First come named turns, each shown by rows before and after it. For each pair of rows after them, which turns, in which order, take the first row to the second? The first pair is done for you.
turn B:
[-18  -1  18   0   1 -11   0   2   0   2  18  -6   0 -16 -10] => [-22  -3  -4  -9  14 -11  -2   5   3  12   6  -2   6  -2 -20]
[ 21  10  10   8   5 -15 -18  -8 -32 -39  14   0   5   2  10] => [ -5  40  -2 -20 -10 -26 -12   7 -17 -25  15  -5 -14   4  -4]
[-15  13 -15 -35  -5 -10   2  -1  35   5 -11  10 -26  -3   6] => [ 12 -25 -25 -12  28   6  -6 -12  17  -1 -27  22   4   9  10]
[  1  16 -41 -28 -15  11 -11   5  17   7 -15   9  -6 -11   1] => [ 28 -19 -28   0   6  22 -15 -11  -1  -6 -20  16  16 -12  16]
turn D:
[  1 -13   0   8  -1  -3  -2 -10   8 -22 -17   1   1 -19  36] => [ -2 -13 -23  -5  12  -1  -4  -3  11 -12 -31   3  10  -2  26]
[ 6  0  8  1 20 20 -4  4  6 -4 -2  7 -2  6  5] => [ 0 11  3 -9 15 15 -4 11 14  1 -2  4 -6  6  1]
[  5  -1  32  -3 -17 -14  11   1   4 -13  29  -5   3 -26  -5] => [ 24 -32   5   8  17   0   6  -1  -9  -9   8   5  32   0 -11]
[ 13  -6 -30   0   3 -10 -12   2   2 -30  -9   6 -16   8  11] => [  6   4 -25  -9  -4 -13  -8   4   8 -28  -5   2 -23   6  11]
turn R:
[  1   4  23  23   6   4  10  -6  -9 -15  17   9  -6  -1   8] => [  0   8  -6  -1  -9  13  -5  -7  21  -9  -1   1 -20 -11  22]
[-11   7   8  -8   6 -18  13  15  -3   4   9   3   1   5 -17] => [ 18 -22   4   7  11   0  -2  -3  -2 -13  -4   7   5  -9  14]
[ -9  -2 -26 -19   7  -2   4 -15   7  -3  -4   6  -8   6  14] => [-16   2  -9  -5  16 -14  14 -10 -12  -3  11  10  -2  15  -4]
turn W:
[ 21 -24  -6  -8  -9  15 -24 -17  22 -13 -13   8 -26 -24  48] => [ -1   2 -12 -27 -22   6 -20  -4  37  -2  -9   2 -41 -21  35]
[-17   3 -23 -22  10   6   0  11   8  19 -12   7  12  10 -19] => [-10  -8 -21 -13  18   9   0   8   1  17 -13  11  19  14 -21]
[ 15 -21   9   6  -5   4  -8 -18   3 -23   5   3   2  -7  -1] => [  9 -13   5  -2 -13   4 -11 -18  13 -23   5  -4  -6 -15   4]
[ -3  48   1  -7 -26  11  -1  -4   7  -8   2   6  11   5  24] => [-11  53   1  -8 -23   9   4   1   2  -3   5   8  13  14  12]
Now pairs of rows:
Between the rows of a pair lie 2 to 3 turns.
[-26  42  -8 -32  -6   1   1   7  38  21   5 -14  -4  14 -38] => [ -7  10 -16  -9  34  10   3   4  11  20  -6   1  32  40 -50]
R D
[  5  10   3  -3 -19   9  13  -5   5  -5 -14   0 -15  -7  50] => [-15  20 -12  -6  13  -2  26  16 -12  17 -19  10   7  32   6]
R B
[  0  -5   0 -17  -9  23  -9 -17   5 -12   7   2 -35   4  36] => [-19  10 -20 -34   0  18  -6  -3   7   6  -3   3 -33  25  13]
B W
[  9 -13   0 -11   0  23 -27 -11 -12 -15  -8  -5  30  -6  21] => [-13  15 -17 -38 -11  13 -23   5   7  -1  -9 -11  13  -2   6]
B B
[  8 -24 -36   0  32  10   8  -5   4  13 -18  10  38  15  -1] => [  2 -16 -46 -12  24  10   6  -2  14  19 -22   7  31  14  -3]
R R R
[ 19   1 -26 -22   4   4 -13  10  10   4 -32  -8  -2  -9  12] => [ -9  33  10 -25 -11 -19   3  19   2   3  -2 -10 -18 -11 -10]
D D R
[  4   7  14  10  12   0   7  -3 -10   4  13  -7   6   7 -12] => [ 14  -1  16  12   8   6   1 -11  -6  -6  11 -10   4  -3   6]
W W
[  1  -3  24   9  -8  -3   7  -3 -10  -9  20   3   3  -8   5] => [-10   4  12   1   5  -7  12   8 -13   3  17   7  13  12 -16]
R B R
[ -1 -11 -12   4  19   8  -7   6 -20   6 -11   7  10  14  -6] => [-17  11  -4  -4   7  -6  -2  13 -16  14  -1   6  -1  14 -19]
D W
[-15  24  16 -24 -13 -18  13   0   5   5  16   6 -21  -2   1] => [ 25 -22  -1  -6   8  10  -7 -19   3  -7  -7  14   1  -5  32]
W W R
[  2   4  -9 -14 -32   3 -11  -1  22   1  -1 -15 -25 -22  32] => [ 18 -26 -36   2  16  15 -12  -4   2   7 -26   1  15   9  18]
R R D
[ -6  -3 -16  -6  33  42   8  32 -17  -8   3  -5  17  14 -37] => [ 16 -18 -28  -6  23  60  -6  15  -4 -20 -11 -10  14  -5  -4]
R W
[ 19 -12 -18  11  25  15   0  -7 -17  -5  -9  12  11  20   0] => [ 11   9  13   4 -18   7   2 -12  -1 -21  11  -2 -24 -18  25]
W B
[ 37 -16 -21   1   4  25 -17  -2   8 -16 -14  11   0  -9  23] => [ 30 -15  15  26  20  11   2   2 -23 -21   7  21  18   4  -4]
R R
[ 19 -29  -9  26  14   8  -9  -6 -16  -9  -3  16  21  10  10] => [ -2  -1  31  28  -6 -13   5  -1 -21 -16  27  11   2  -3   0]
D R B
[  2  -5 -26 -17 -11  11 -23 -16  19   1 -11  10  -5  -5   7] => [ 14 -26  -3  12   3  12 -21 -24  -4 -13   0  18  12  -3   6]
R R
[ -3   7 -11 -18 -14   2  -4   2   6   4  -6  -9  -9  -2   8] => [ -1   6   5  -9 -20   0  -2  -4   3  -4   3 -10 -10 -10  13]
D W
[  6  -7  21  16  20  -3   1  17 -36  -9  22  -3  25  19 -33] => [ 35 -28  21  21   3  14 -17  -6 -23 -29  13  -7  14 -12  12]
W W
[ 31 -26   2  13  -1  10 -19 -16   1 -16  -8  -1   9 -18  31] => [ 27 -22 -23  -4  -3  13 -26 -10  13  -3 -22  -1   6 -12  28]
W D
[-13  14 -21 -24   3  -4   2  12   8  13 -14  -3  -1  13 -19] => [ 20 -25  -9   9  18  11  -6  -9  -6  -7 -17   3  17   1   5]
W R W
[-12  -5  23  13  10  -3  26  19 -31 -14  25   4  -9 -13   2] => [ -5  -6 -24 -21  -7  15   6  19  10  -5  -7  -3 -27 -26  27]
R B
[ 15 -30 -16  15  22  21  -8  -6 -13  14 -16   5  19  13   4] => [ -2 -14   0  19  29   8   5   2 -25  18  -2   7  21  26 -22]
R R
[ -5 -18   4   8  16  -1  10   8 -10  28 -12   8  29  31  -6] => [  2 -13 -11 -12 -19  10  -8   1  27  22 -26  -6   0   3  31]
B R B
